In the rows, zero is written as 128.
Each path below is one point turned by a fixed rotation once a step. After each direction that follows a path, write how fast that rotation turns it, in degrees each step (0 if it stays still).
Each turn is a multiple of 5 degrees from 10 to 175, or 0.
Each row of a path follows its step; steps can be skipped.

step 5: [132 135 126 133 135 127 123 119 151 142 134 123 120 124 123 136 118 135
 134 119 131 122 130 120 126 137 137 136 143 137 138 134 128 134 120 132
 145 123 129 124 136 144 124 131 129 140 126 131 127 122 124 125 126 133
 130 141 122 127 130 122 124 118 123 139 105 132 137 127 129 120]
step 11: [133 124 125 133 135 123 123 122 130 121 139 137 122 135 121 129 115 131
 132 119 116 131 120 126 132 122 133 131 122 120 128 126 114 123 133 119
 130 118 146 124 117 132 138 129 134 116 118 121 140 133 139 122 125 127
 123 120 134 131 126 142 137 144 141 127 110 122 132 115 119 131]
step 13: [127 118 139 117 123 109 130 135 134 125 122 111 129 133 124 135 112 143
 133 134 121 126 131 119 133 143 139 134 130 126 137 128 116 130 121 125
 118 126 130 141 138 129 125 123 124 122 119 127 131 126 130 114 119 127
 138 127 126 136 128 125 131 135 143 130 110 123 128 119 133 123]
step 14: [134 125 127 133 122 137 139 119 125 124 146 147 120 114 139 136 125 126
 135 124 119 131 117 138 128 124 139 139 140 127 128 128 134 129 142 128
 139 127 127 132 139 132 142 119 137 119 129 108 123 124 121 130 125 133
 128 134 127 133 117 142 131 136 118 131 126 139 128 129 128 130]
step 17: [129 116 137 127 132 132 120 133 137 138 135 132 132 121 111 129 121 117
 128 125 127 117 133 135 129 119 131 137 138 124 141 125 132 123 139 130
 126 137 129 142 124 134 133 132 121 126 131 109 133 106 135 122 137 131
 126 130 122 112 116 119 117 127 126 142 131 131 130 139 122 131]
step 19: [124 116 140 131 136 136 131 119 132 125 120 126 134 126 118 127 124 132
 121 120 134 137 105 145 129 119 118 125 139 121 121 133 125 125 134 120
 129 130 133 139 122 144 134 121 124 138 130 116 129 122 129 131 120 117
 124 114 124 134 129 134 127 133 145 137 129 122 114 136 117 128]
step 22: [136 127 125 123 128 123 139 125 131 131 124 129 114 131 131 135 125 139
 114 144 124 128 117 149 128 136 126 136 139 120 142 134 140 131 118 137
 123 123 131 115 141 143 129 119 129 127 137 121 132 118 132 128 123 132
 118 116 131 127 122 130 126 122 142 134 136 140 137 130 124 126]
step 27: [134 129 135 115 139 140 117 122 128 131 132 117 109 133 132 132 134 129
 132 139 141 125 118 132 130 118 123 136 141 115 126 127 115 130 123 122
 136 131 120 146 128 124 138 143 128 131 138 132 129 133 127 133 121 142
 116 125 128 138 113 129 127 121 128 132 140 123 127 131 126 134]
step 28: [121 137 120 133 149 119 130 134 136 123 115 134 130 124 122 130 109 124
 144 129 132 131 125 127 128 141 125 112 130 143 133 122 127 125 120 136
 127 131 127 134 126 130 122 121 132 134 134 118 134 140 139 120 120 137
 138 126 115 127 137 140 128 134 133 129 121 122 131 140 117 126]
[129 124 126 130 126 126 129 129 128 129 129 128 125 130 128 131 128 131
 129 126 127 129 127 131 125 133 128 129 127 132 126 128 129 128 131 131
 127 127 126 126 130 126 129 126 129 128 129 129 131 125 126 130 123 129
 129 130 124 128 125 128 126 127 129 126 128 128 129 127 132 124]
45
[129 132 129 125 132 127 128 128 128 130 128 125 127 126 125 128 128 126
 125 128 130 127 126 126 127 132 128 129 127 127 126 125 128 129 127 125
 126 125 126 125 128 130 129 126 129 124 126 128 127 128 126 129 130 128
 128 128 128 128 124 127 125 128 127 132 129 127 131 133 131 126]
145
[128 128 123 125 130 129 125 129 129 127 129 130 128 131 129 127 130 130
 127 130 130 129 128 126 125 127 127 131 130 126 127 127 125 129 129 128
 124 127 128 129 128 126 131 127 133 128 125 130 130 129 132 125 128 128
 130 128 129 131 130 130 129 131 125 127 128 130 128 127 131 126]
155
[124 125 126 129 130 126 127 128 128 127 123 128 128 128 127 130 128 127
 126 131 126 129 132 127 129 126 128 131 129 128 131 128 126 130 132 126
 128 127 128 125 130 129 126 129 125 127 127 125 129 127 126 130 133 130
 129 126 126 130 128 127 126 126 125 124 128 125 129 127 129 126]
85
[126 125 127 131 130 128 130 125 130 127 131 129 128 130 123 127 128 127
 128 128 133 126 129 128 130 125 125 130 129 131 127 125 126 128 126 127
 128 130 124 128 128 126 130 127 127 130 127 130 129 129 126 127 128 131
 129 127 124 124 130 130 126 126 129 128 130 128 125 131 125 129]
35
[128 127 128 128 128 130 127 128 131 126 129 128 126 126 129 126 122 130
 125 125 128 126 127 128 128 126 129 129 126 127 123 130 128 129 128 128
 126 128 130 126 131 129 130 131 126 132 128 131 128 127 130 126 130 123
 127 128 128 126 126 126 125 130 125 127 126 123 127 128 127 126]
55
[131 129 127 128 130 129 129 129 126 128 128 128 125 127 130 129 128 123
 128 127 129 125 132 131 127 126 128 129 133 127 129 129 130 128 128 132
 127 133 128 124 126 128 131 127 126 128 128 128 127 127 133 128 126 129
 128 124 129 131 125 126 128 128 128 128 130 127 127 131 130 128]
140

step 8: [121 129 141 122 130 125 126 140 118 112 117 139 124 131 134 132 122 119
 131 116 123 132 140 140 121 130 126 127 133 131 126 117 125 120 141 134
 117 129 135 143 113 144 132 145 134 130 128 105 134 133 135 121 137 122
 127 122 133 130 141 124 121 136 131 140 130 126 129 123 139 146]
step 11: [114 125 127 131 120 110 121 137 123 117 118 125 133 121 124 119 117 136
 138 126 145 119 127 131 144 128 131 127 136 133 118 123 124 120 144 129
 131 119 141 137 112 121 130 135 126 132 134 122 139 131 136 122 124 129
 127 108 128 132 116 131 134 107 130 128 138 111 128 126 130 140]
step 18: [138 129 127 126 130 111 118 126 119 117 128 132 128 118 111 114 125 118
 126 132 118 123 136 128 122 117 123 119 137 133 135 117 124 120 141 124
 137 125 132 121 118 130 112 137 130 120 137 130 149 127 134 114 129 119
 132 128 126 121 141 136 129 131 124 135 146 150 126 127 136 136]
step 25: [123 135 123 128 110 131 130 124 130 129 122 138 134 132 119 118 131 113
 126 132 130 144 148 132 113 123 119 118 135 130 133 146 135 129 142 118
 120 118 126 133 133 121 121 137 136 133 128 125 129 126 118 115 132 123
 129 131 141 128 120 131 133 135 134 138 128 118 128 135 127 156]
step 26: [118 115 141 147 127 125 117 120 131 112 116 128 129 120 124 122 132 129
 137 129 121 141 133 152 124 128 139 112 138 135 126 122 126 122 138 129
 138 124 135 145 118 121 121 134 130 138 128 129 130 132 137 128 123 129
 129 118 134 130 136 125 138 118 124 134 127 123 133 127 143 147]
step 29: [130 124 131 122 118 106 120 133 124 111 113 130 132 127 132 122 139 124
 138 123 123 123 133 140 129 117 118 123 123 122 137 135 129 116 139 114
 122 129 133 135 131 128 123 140 123 126 135 118 132 128 133 141 138 118
 116 108 122 124 129 132 129 123 142 137 142 126 138 128 118 143]
step 31: [137 119 131 133 132 107 127 125 121 128 122 128 128 122 125 130 134 116
 143 125 130 131 121 145 119 115 117 106 142 139 125 116 127 127 128 128
 129 129 112 132 122 127 131 137 132 135 125 117 118 122 117 127 133 128
 121 119 131 116 119 121 127 141 121 137 125 111 133 142 133 140]
step 34: [128 133 129 130 130 121 118 113 124 112 128 110 135 127 130 130 131 131
 131 120 115 106 130 141 123 114 117 122 134 132 114 130 133 114 137 123
 143 132 134 135 119 120 120 137 139 130 135 101 138 117 131 121 136 126
 129 120 131 121 130 135 122 124 116 132 130 130 125 125 123 126]
step 36: [137 133 143 136 127 117 123 110 116 118 126 130 136 126 120 129 141 132
 128 130 138 134 135 138 121 119 109 133 140 132 121 122 135 126 140 128
 144 134 128 117 126 127 117 131 126 135 130 134 131 129 120 102 117 131
 126 126 126 120 119 129 131 126 139 145 143 124 128 136 135 133]
[131 129 128 127 128 128 131 130 128 128 129 127 127 129 129 131 124 129
 128 129 128 129 126 127 126 124 127 124 127 131 125 128 132 126 126 128
 128 126 131 127 128 130 128 127 130 126 127 130 129 126 132 127 129 126
 131 126 130 128 124 129 126 131 126 127 130 129 126 132 132 128]
115
[130 131 129 124 125 129 128 125 128 126 129 127 129 130 131 128 128 126
 132 126 126 126 129 129 129 129 130 129 125 130 127 127 127 124 126 126
 125 128 127 126 131 127 126 128 133 133 127 129 129 130 128 127 129 126
 125 131 127 126 128 129 129 127 130 130 126 129 125 129 128 131]
70
[130 124 129 128 131 127 124 130 124 126 128 126 128 129 129 129 128 129
 125 131 130 130 128 128 127 132 130 131 127 126 126 129 128 126 128 129
 126 127 129 131 130 131 128 127 125 133 130 132 130 131 129 130 131 127
 128 127 127 130 128 128 127 126 129 130 131 130 129 128 131 129]
120
[128 127 125 128 128 129 129 129 129 126 125 127 127 129 126 126 125 130
 129 126 127 125 126 128 125 130 128 125 128 126 132 130 129 124 129 127
 132 126 130 125 126 124 124 129 126 129 128 127 129 132 130 129 127 129
 128 131 130 130 128 127 126 125 129 127 127 130 130 129 129 131]
95
[127 131 125 126 129 126 125 132 131 129 131 129 130 129 126 130 128 130
 129 128 129 127 129 124 126 128 123 128 129 124 127 130 126 127 129 127
 128 127 128 129 130 128 127 127 130 129 128 129 125 127 126 130 127 125
 127 127 125 128 127 129 129 126 128 127 127 121 130 129 131 129]
175
[124 129 127 126 127 130 129 127 127 127 127 129 125 127 128 129 131 133
 130 124 126 131 128 127 130 127 128 130 131 129 131 129 130 129 129 126
 127 128 132 128 125 129 126 127 125 130 128 129 130 127 127 128 130 128
 128 123 125 127 131 129 129 127 130 128 126 130 124 129 132 129]
100
